A: rows in several groups, each row roughly a mix of its group's directions:
A (157 x 10):
[[  9 -11  -9 -16   4 -16  27   1  14  -5]
 [  8 -11 -16 -11  24   4 -14   1  -2 -20]
 [-13 -12 -16 -14  10  -5  19   4 -23   4]
 [  0 -12 -21 -10 -18 -22 -10  -5   8   9]
 [  5 -10 -19 -19  15  13 -15  13  -3 -10]
 [  3   7  21   2   6  19   5  26  -5 -13]
 [-19 -11 -12  15  -7 -10   7 -10  -5 -25]
 [ 16  -7  -1   3   1 -16 -22  -8  16 -20]
 [ 11 -11 -24 -11  22   5  14   0  -3 -12]
 [ 24 -11  -1  -4  29   9  12   2   4   3]
 [-18 -18   9  11  11 -27  -3  -8  -1   0]
 [-22 -11  -2  21  12   5  10   3   2 -21]
 [  8   9  21   9  10  15  22  13  -4 -11]
 [-15  21  18 -10 -21   7   5   8   2  11]
 [-10 -26  -8   9 -11 -22  -1 -11  12  -4]
 [ -1 -23  16  18   2 -23   5  -5  -2  -8]
 [ -6  25   1   9  -2   7  -2  30   6  -3]
 [-10  -3   4  12   0 -26  13 -24  -9   2]
 [ 21   5  -2  10  16   2 -18  -9 -23  -5]
 [ 10  28  -4   1  -2  -3 -18   6 -12  19]
 [-16   4   6  14 -16   8   8 -26  -6  13]
 [  6  22   5 -23  -8 -16  16  10   2   1]
 [-14 -18 -18 -12  -9 -20 -17   0  -7   2]
 [ -3 -30   1  15  -5 -21   1  -5  10  -8]
 [ 20   1 -12 -18  -6   0 -12 -18 -19   6]
 [  7  34  11   5 -12 -12  -5   9  -1   5]
 [ -3  19   5  -7 -13 -13 -19 -21  -5  13]
 [  7 -31  -7   0   2  -7  20   9 -14   3]
 [-28 -15  12  16   8 -12   9   1   3  -5]
 [-12   0  13 -31  13  10   6 -10 -10   3]
 [-14  -8  11  20   3   1  19   9  18 -15]
 [ 20  19  -1  -3 -14  22  -7  -4   1  15]
 [ 15 -10   2 -24   2 -27  -5  -7  -6   4]
 [ 16 -10  23  -3 -15 -12 -18 -16   0   1]
 [ -6   1  -7  10  -5 -19  -2 -32   5  12]
 [ -8 -25   2  -5  17 -16  19 -12   1  -5]
 [-18 -11   5 -20 -10   1  -8 -26  -8  -5]
 [-26   7  11  -8 -12 -11   9   3 -22  -6]
 [ 23  16  -4  -5 -12  23   6   6  -9  12]
 [-29 -10  10  16  14 -14   7   0  -5  -2]
 [ -3 -15 -31 -11  -1 -15  -5 -13   2   6]
 [ 12  -8 -14  14 -13  15   2 -10  24  10]
 [-19 -21  -4   4  -1 -24  -6  -9  13  -9]
 [ 11 -31 -17 -11  11   4  -6   1  -1  10]
 [-25   4  22  15  -8  -7  -8  -5 -13   5]
 [  5  16  25  -1  -6  18   0  22  -2   4]
 [-15   9  10  15 -19   8   6 -21  -3  15]
 [  2  10 -11  11   1   9 -27  -9  21 -10]
 [-26  -4   9  12  -8  12  -5 -12 -11 -19]
 [ 10 -13 -33 -14   8  -6   2  -9   6   0]
 [-18 -17  -1 -25  -5  -2  14   2 -17  -6]
 [ -6 -24  -2  -1   2 -20  15   4  19  12]
 [-10  -5   5  -2 -13  -6 -37   8   3  -4]
 [ -8 -11   5 -23  -9  -8  -9 -28  -1   1]
 [ 14  10  -8  20  10   5  12  28   5   0]
 [  2 -16  -9 -15   8 -17  26   8  10  -6]
 [-22 -13  -5  -3 -14 -18 -23  -1  -6   5]
 [  4 -22 -15  17 -21   0  12  -3   4 -12]
 [-34  -2  12  12  13  -7   9   2   0  -9]
 [ 18  21  -1   2   0  -8 -19   9  -6  21]
 [-14  -2 -17   6 -24  -9   9  11  -1 -20]
 [ 28   8   4   3  14   6  21  -2  10 -12]
 [ -4  32  20  10  -5   3   1   0  -4 -13]
 [ -5   3  16  -4   4  21  -1  29 -11  -8]
 [ 10  29  -1   5  -7  12 -20   9 -11   1]
 [ -8 -10 -23   6 -26  -4   4   8   8 -15]
 [ -2 -12 -15  -6  27   7 -12  -2  -7 -19]
 [-16 -16   2   6  -2 -30  -4 -16   4  -8]
 [-13  16 -24   4  16  -1  19  10   1  -3]
 [-30 -13  10  16   8 -11  10   2   4  -5]
 [ 22  11   4 -12  -7   6  -4 -22 -18 -11]
 [ -5  16  18 -13  25  -8 -13   2  -5  11]
 [-16 -19  15  12  10 -25  -1  -4   4  -3]
 [-25   5   8   3 -10   2 -15 -23 -12  -7]
 [ 25  14 -15 -15 -10  19  -7   2   0   2]
 [ 17  10   4 -20 -11 -15 -14  -8  -3  19]
 [-17  25   6   9   4  -3   2  26   5  -2]
 [  0 -19 -10 -19  12 -13  23   9   6  -5]
 [ 25  14   4  -6  -2   6  -7 -16 -20 -12]
 [-24 -10  -2   1 -14 -23  -6  -9 -12  10]
 [-14  13  -4  -5  -8  13 -13 -27   8  13]
 [-15  11  30  11  -3   1   7   6 -16   4]
 [ 13   1   4  -2 -16  17  20   9 -12 -20]
 [-27   4  -9  20  19  -1  -4   1  12   4]
 [ -4  11  13   6 -26 -14  -2  -8   6  22]
 [ 11 -21 -28   8  -1   1  -1 -11  11 -11]
 [ -3 -24 -21   4  15  19  -9  -1  -8  -7]
 [-10  -7  15 -16   5  -3  21  -4 -24   9]
 [  8  25  16  12  -5  13  -8  -8 -11 -15]
 [ 38 -10   3  -4 -10  -1  -7   1   4   4]
 [  3  16 -10   0  12  12 -11 -23  17 -13]
 [-15  16  -6 -16   2  17  -8 -15  13 -16]
 [ 17   0 -25 -12  -7  -5  10 -10  14  16]
 [ 18  11 -12   9  12  -2 -23   9 -18   6]
 [ 12  22  -3   2  -3   9 -26   2 -16   8]
 [  4  15  17  22  -3  13  -9  20  11  -2]
 [-28 -12  -2   7   9 -17  -2  -5   6 -18]
 [ -7  29  22  10  -6   5   4   2   0 -14]
 [ -8  14  13   9 -10   8  25  -2  -5  21]
 [ 16  12  12  25  17   8  -7  -1   6  12]
 [ -4 -23  -3  -2  -5 -10  25  -1 -21   4]
 [  7   3 -20   3  -2  11 -17  -2  26 -15]
 [  7  17  29  10   3  16   9  11   0  -4]
 [  7 -16  -6  19   6   2 -21 -20 -11   6]
 [ 16  13  -6  17  12  -5   2  27   4   9]
 [ -6  -9   1  -9  -7 -14  20  17  24   9]
 [ -5   8  19 -24  21  12  -6  -8  -5   8]
 [  3   5 -14  -2  10  10  32 -11  -4  14]
 [ 29  -4  -6   6 -19  18  10   6  -1  -6]
 [ 18  15  -8 -19   0 -20  -2   1   1  20]
 [-35  -6  -2   8   5 -12   4  -4   6 -14]
 [ -4 -13   8   7 -26   8   3  -5  25   9]
 [-24  -3   6  12   3  16 -15   9 -20  -7]
 [ -1  32  20   5   7   2 -16   1   4   6]
 [ 10   9  10   6  19   9 -23 -18   9  12]
 [ -1  -9   2  -2  -7 -15  19  29 -15  -4]
 [ 18 -20  20  18   7 -12   4   2 -10  -2]
 [-10  12  16   7 -15   1  24   2  -8  19]
 [ -1 -29 -10  -8  -3 -10  18  11 -14  -5]
 [ 14  -9   6   7 -12  20  14  17  13  15]
 [  3 -19  12 -18  -6  -8 -16 -25   2   2]
 [-17 -14 -10 -14  -9  -9 -25  11  -9   2]
 [ -7 -19 -10   9  -1 -10  -6  14  17  24]
 [ -9 -13   2 -11 -14 -10  25  14 -17   3]
 [  0 -26 -19  -5  -2  11  18 -16   3  -5]
 [  3  21  17   4  15  10 -22  -8   8  10]
 [ 11  24   0   4 -15  22 -11  -8   0  14]
 [ 12 -11 -26   9   0  10  -3  -5  22 -13]
 [  2 -21   7   2   4  -8  17  22  -6 -19]
 [ 23  19  -6 -20  -6   0 -14 -11  -9   7]
 [  7   3 -22  11  -6  14  -3  -7  25 -13]
 [-26 -12  13   9 -10   2   9  -2  22   5]
 [-15 -10  11  20   3  -4  16  12  21  -7]
 [-20 -10  -8 -19   1  28   0   7   2  -2]
 [ 11 -28  -5 -16  14  -7  15   8   5  -7]
 [-16 -20   2   6  -7 -25  -2 -12  13  -9]
 [ 20  14   1  -1   0  10 -15 -16 -23  -9]
 [-23 -12   3   8  -1 -26   0 -14   2 -14]
 [ 10  13  -2  28  -6 -15 -16  12   6  -2]
 [-20  19 -10 -10  -3   9  -5  13 -17  15]
 [-14  28  14 -14  -9  10 -12  -4   9   4]
 [-20  11   3  25  -1  13  -3  16 -12  -7]
 [ -9  32   5  -1  -8   7 -14 -14  12  -1]
 [  1  32  -1 -19   1   4  -7  -9 -13   8]
 [  0  16 -23  -6   4  19  22   6   7   4]
 [-18 -24  -4   3  25  -3  12   0  -1  -9]
 [  3 -11   3   3 -29  16  -7  -8  18  11]
 [-25 -10  -8  13  15   6  14   7   2 -17]
 [  0  17 -16  -6   3   3  -5  34   0   6]
 [ -8 -18 -14 -26  -4 -10   3  -8   2  18]
 [-35  -3  -4   5   4 -11   3  -6   6 -17]
 [ 24  14  -6  -5   0  25   2  11 -11  11]
 [ -4  -2 -15  23   3   1 -22  18   2  14]
 [-22 -15  -9  17  -2 -11   8  -6  -3 -22]
 [ 10 -13   3 -25   1 -20 -10 -19  -1   5]
 [  9  -4  -8  17  13  14  17  23  12  -5]
 [ 15  -9  -5  31 -10  -7   7  -6   2  16]]

the three rows of each list that fit no group, in list order (the others fit one group, some only roughly):
  K_332: [ 24   5  -1   6   5 -20   3  21  13  11]
  K_635: [30 -1 19  4 15  0  9 -8 -9  4]
  K_58: [ -3  18  13 -14  17  13 -21  -7  11   1]
  K_970: [ -7  -5  10   0 -11   4 -26   9 -14 -23]
  K_440: [-24  -4   5  24   1  16  -5  11  -4 -13]
  K_748: [-30  -6  -7   6  20   2 -13  10  -3  10]
  K_273: [-27   1  15   7 -14  -8 -19   3 -12   3]
  K_24: [ 7 22  1 26 -1  8 -7 16  3 13]
  K_982: [ 17   0 -14  -1 -22  22  10  10  10   4]
  K_236: [-13   1  27 -11   4 -20   8   9 -13   3]
	K_635 K_970 K_236
  K_780: [ 28   0 -10  13  -1   6  -6   7  24   3]
  K_798: [ -8   9  26   7 -12  -8  18 -13  12  -9]
  K_412: [  5 -26   2 -18  13  -5  13   8 -18   4]
  K_633: [ 21 -20  -5  -2   7  -5  12  12 -22  -7]
  K_916: [-12  21 -17  13   7  26   1   6  -5   0]
  K_478: [ 28  -6   3 -13  -2 -23   2  12   4   9]
  K_806: [ 15 -24  -4 -10  -3  -5 -10 -26   4  -6]
  K_277: [  3  -7 -16 -11  -1  20 -14   7 -19 -19]
  K_446: [  1   8   1 -18  -8   4 -19 -20   3  23]
  K_883: [-30   1 -25   1  -8  -3   3  -9   6  -7]
  K_364: [ 21 -18 -16  21  13 -10  -5  -4  -1  -2]
	K_633 K_806 K_277
  K_355: [  3 -22 -22 -10  -3  -6  15   9 -18   4]
  K_548: [  0  15   5  11 -13  -5  -9 -26  13  17]
  K_133: [-24  -5  21  10  22  -5   5  10   0  -4]
  K_448: [ 10  20  -1   6 -23   9  -6  19  12   5]
  K_669: [ -3 -16   5 -12 -13 -12 -26 -18   6   2]
  K_31: [ -6   3  21 -20  18  -5   0  -6 -21   8]
  K_174: [-17  16  -7   6  11   6  -9  20  23  -1]
  K_137: [ 16  -2 -18 -11   8  23  -4  14  13  -8]
  K_127: [ -7  -9 -15 -20  -4 -20  15   6   8  18]
  K_513: [-13 -30   0  14  -8  -9  11   1  15   3]
  K_940: [ -8 -26  18   8   3 -19  -1   1  12  12]
	K_355 K_669 K_174
  K_402: [ 15  -3 -25  12  -4  20  -4  -9  14   7]
  K_461: [18 10 13 -4  5 25  9 19 -3  7]
  K_76: [-11 -21 -11 -17  17  -5  19  -1  11  -4]
  K_942: [-11   0  19   4   7   9 -27  15  -6 -13]
  K_449: [ 14 -10   9 -25 -12   9 -22  -2   4   0]
  K_706: [  6 -21   0  -1   7 -11  26  -2 -18  10]
  K_193: [  7  -9 -16  19  -2  14 -11 -16  20   4]
  K_853: [ 15  15   5 -27 -17   6   4 -10  -5 -10]
  K_205: [  7  -2  10  26   2  20 -17 -11  -9 -10]
  K_848: [  1 -14 -25 -11 -13  11  15   7 -16  -6]
	K_402 K_449 K_848
  K_119: [  7  13 -12   5   2  23  -3 -16  14  20]
  K_713: [-2 13 30 18 10 -1  9 13  1  5]
  K_370: [ 31  -3   8 -10 -19   1  -3 -15   5  -3]
  K_291: [-19   9  -1   2  -5   5 -12 -33  -4  -7]
  K_667: [-13 -26  13  10   7 -17   0   5  15   8]
  K_333: [ -2   2 -24 -18  -4  -4  -8  21 -18   3]
  K_867: [-10  13  13 -14  -4 -21  -3  18 -18  -6]
  K_923: [-10   9   5   2 -13   3 -31  -9   7  16]
  K_518: [-15  27  -3   0 -10   1 -18  -8  -2  18]
  K_506: [ -7  -9  28  -8  -2 -22   9  13  -5  -3]
  K_210: [ 28  16   7   1   0 -14  -3 -13 -17  -2]
  K_586: [  5  -6   0  18   7  -3  13  27  -8 -20]
  K_592: [  3  15  -1   7   3  26 -18 -14  14  10]
	K_713 K_333 K_506
  K_817: [ -8 -19 -28 -14  -2  -8 -18   2   2  -3]
  K_450: [-15  10  22  -6  12   8  -3 -21 -10  15]
  K_19: [-15 -14  14 -14  10 -11  25   2  -8   3]
  K_550: [  0  22  22 -11  18  10  -9  -8   3  10]
  K_152: [ 11 -11  -9   9   9  16   2 -29  10  10]
  K_930: [ 23  -9  -7  16  -7   1 -13  -8  12 -21]
  K_334: [ -9  10   7  -4  -3  11  25   9   6 -25]
  K_123: [  8  -9  -9  10  14  20  -4 -27   8   7]
  K_380: [ 18   6 -15   9 -10  11 -22   4  13 -16]
  K_766: [ -8  11   4  -6  -5  15  23   9   7 -25]
  K_528: [  0 -23 -23 -10   0   9   6 -14  14  -9]
  K_988: [ 19  24  -2 -17 -13  -6  -7   9  -6  12]
  K_339: [-25   5 -11  10   9  20  -3  18 -10   0]
	K_19 K_930 K_380
  K_230: [-18  -5  28 -15  -1  -9  15  -6  -4  -2]
  K_73: [ 22  -6 -22  -8  11  -1  18 -11  10  -5]
  K_229: [  9  13   3  16   2  -6 -32   5  13   2]
  K_771: [ -5 -11  24   0  17 -18  -7  -1  13  15]
  K_641: [  3 -18 -19  12 -19 -11  18   7  -5  -4]
  K_658: [  2   2  11  22  -2   8  -3 -19  27  -4]
  K_816: [-17  -2  16 -29   5   4  10   1 -15   0]
  K_689: [ 17  17   4 -19   5  10   9 -23  -5   8]
  K_70: [  8 -21  -7  17   1  15   8 -18   9  15]
  K_311: [-16  -4  13   9  19   9  19  -1 -20  -6]
  K_776: [-20   3  21  10  13   6  13   3 -21  -5]
  K_224: [  3  -8  -9  -1  19  13 -28  -2   1 -18]
  K_778: [-30  -2  -5  11  -3 -11 -15  -5   4 -17]
  K_665: [-26   9  -8   7  -3  19  -8 -22  -4  -3]
	K_230 K_689 K_778
  K_399: [ -8  -7  24   0  18 -25  -9  -5   4   5]
  K_752: [ -7  18  24  12 -12   3   8   4  -9 -20]
  K_765: [ 26   4  -1 -26 -12  -7   6   1 -13   5]
  K_429: [-22  -2   6   6   7   7  23   2 -24   3]
  K_925: [  5 -28  -9   6   5   9  -4 -24  -8  -7]
  K_459: [-14 -17   7  11   1   2  11  10 -11 -28]
  K_262: [ 10  -5 -11  18  13  -8 -25   0 -12  15]
  K_248: [-19  16  23 -22  -5   3   4   3  -7   4]
  K_454: [ -6 -14 -13 -20  11 -12   7  17   8 -17]
  K_233: [-27   6 -11  17   8 -13  -6  -3   9 -16]
  K_39: [ -1 -22   7 -20   3 -19  -4  -2 -18 -12]
  K_605: [ 20 -13 -10  -7 -15 -10 -11  -1   8  24]
	K_752 K_454 K_233
  K_581: [ 14 -17   4   9   9  16   9 -19   3  21]
  K_156: [ 14 -22 -20  22   4  -6   0   0  10  -7]
  K_591: [-20  -6  -8   8 -11 -22  11   6   0 -21]
  K_670: [-15  -5   2  31   9   6   3  -4  18 -11]
  K_49: [ 21  -7 -12  -8 -22  19 -13   1   4   9]
  K_475: [ 15  27   7   7  -8 -18  -9   2  -6  14]
  K_520: [-15 -12  18  21   6  -4  13 -15   9 -10]
  K_812: [-34   6 -17  -5   4  -2  -1 -10   2 -11]
  K_59: [  9  17  -1   4  -5  21 -21 -17   0 -14]
  K_41: [ 30 -14  16   9  -1   8   8  10  -7   7]
  K_155: [-20  25  -4   6   2   3 -15  -3  21   4]
	K_591 K_59 K_155
  K_367: [21 24  0 -3  0 13 12 13 -9 13]
  K_437: [-29 -12  -9  10 -12  -8  11  -7   9 -11]
  K_470: [ -1 -22 -11  -9   1  12   6 -16  21 -15]
  K_231: [  9  -4 -24 -10   4  -1 -19   9 -13  19]
  K_146: [  3   6  29  20  -8  13  -5   9 -12  -3]
  K_8: [-19 -29   4  11   6   7   8 -11   7 -10]
  K_791: [  2 -10  11  15 -12  -6  18   3 -15  24]
  K_545: [  2  15  16   2 -19 -16   9  11  18  13]
  K_177: [ 13  15  16 -20   7  -1 -12   1   4  22]
  K_438: [ -9  24  19   6 -13  11  -9  -7   6  16]
  K_353: [23 -6 -6 30  2 -4 -6  1 10 10]
  K_238: [-21  -4   7   4  10 -28  -7 -14  -5 -10]
	K_367 K_470 K_146
